(in the rows, 128 means zero)
Each path is a new rotation, seen through one point. The rows after it are directions, each followed by how far the rotation turns it, in degrees each step (0 if it stays put).
Each turn is a multiple of 5 degrees from 10 to 175, or 0.
Each row of a path follows its step; steps can be skipped.

step 0: [136 141 128 124 127 122 130 126 119 135 136 126 130 130 134 141 126 127
 128 128 130 124 125 131 126 132 121 127 119 126 129 141 132 130 131 129
 117 133 126 127 117 137 121 132 121 132 131 135 125 123]
step 1: [129 134 131 121 130 124 131 132 125 127 122 135 132 129 132 129 129 130
 129 123 114 128 117 144 129 121 126 118 120 125 128 129 138 132 134 127
 131 132 131 128 122 132 133 138 120 122 126 127 138 126]
step 2: [128 126 127 123 135 119 129 134 134 135 120 121 125 136 120 123 126 131
 125 118 116 127 124 134 124 131 122 132 130 139 134 128 137 129 134 136
 127 131 134 125 121 133 120 130 128 120 132 137 123 131]
step 3: [139 119 124 126 129 129 129 133 127 133 122 129 124 129 123 128 121 126
 126 124 126 130 127 119 133 123 126 121 131 130 122 131 138 126 128 132
 117 146 126 131 113 125 131 120 127 120 122 129 126 132]
step 4: [133 126 119 120 132 128 133 124 128 139 131 129 126 134 139 136 130 124
 139 134 129 130 121 129 135 128 117 129 130 140 129 131 138 126 129 131
 127 136 131 139 128 129 132 132 129 126 130 117 124 134]
step 5: [130 132 118 126 118 125 129 133 127 134 129 131 129 133 139 136 127 124
 133 128 127 121 137 134 130 139 128 119 132 132 140 121 137 133 135 129
 125 128 121 130 115 129 127 128 118 129 130 126 132 126]
step 6: [126 122 127 124 133 137 128 131 129 137 135 134 123 127 125 126 125 137
 132 122 127 130 125 139 126 125 135 129 131 131 127 134 137 140 138 131
 129 126 116 127 117 130 130 138 117 127 133 125 130 132]
step 7: [132 126 133 131 136 131 119 131 122 130 130 116 133 140 123 131 124 132
 127 122 117 124 123 131 132 130 132 128 141 130 131 134 134 132 136 124
 115 130 129 136 128 129 128 130 122 131 126 129 129 139]
step 8: [139 119 123 121 130 124 117 125 132 131 129 125 126 126 125 133 134 125
 136 117 127 137 125 132 139 130 126 124 131 126 127 125 126 119 139 125
 121 140 131 124 127 121 132 131 121 126 133 132 135 133]
step 9: [129 126 128 123 127 119 121 125 137 133 128 130 121 128 133 122 131 118
 130 123 123 131 136 127 126 124 127 122 138 138 133 131 146 125 135 129
 129 130 129 130 130 119 137 133 132 138 132 122 128 132]
step 10: [132 129 118 127 124 128 124 137 127 134 135 127 121 116 127 130 135 134
 125 123 126 130 133 122 131 138 133 128 138 133 138 134 137 123 128 122
 126 126 119 135 119 123 120 131 131 127 127 119 127 128]
[127 127 128 127 126 128 130 128 128 130 128 127 128 127 126 126 127 129
 126 124 128 128 132 129 127 128 129 127 128 128 131 129 130 127 127 128
 133 127 128 127 129 131 128 128 126 126 127 126 129 128] | 90
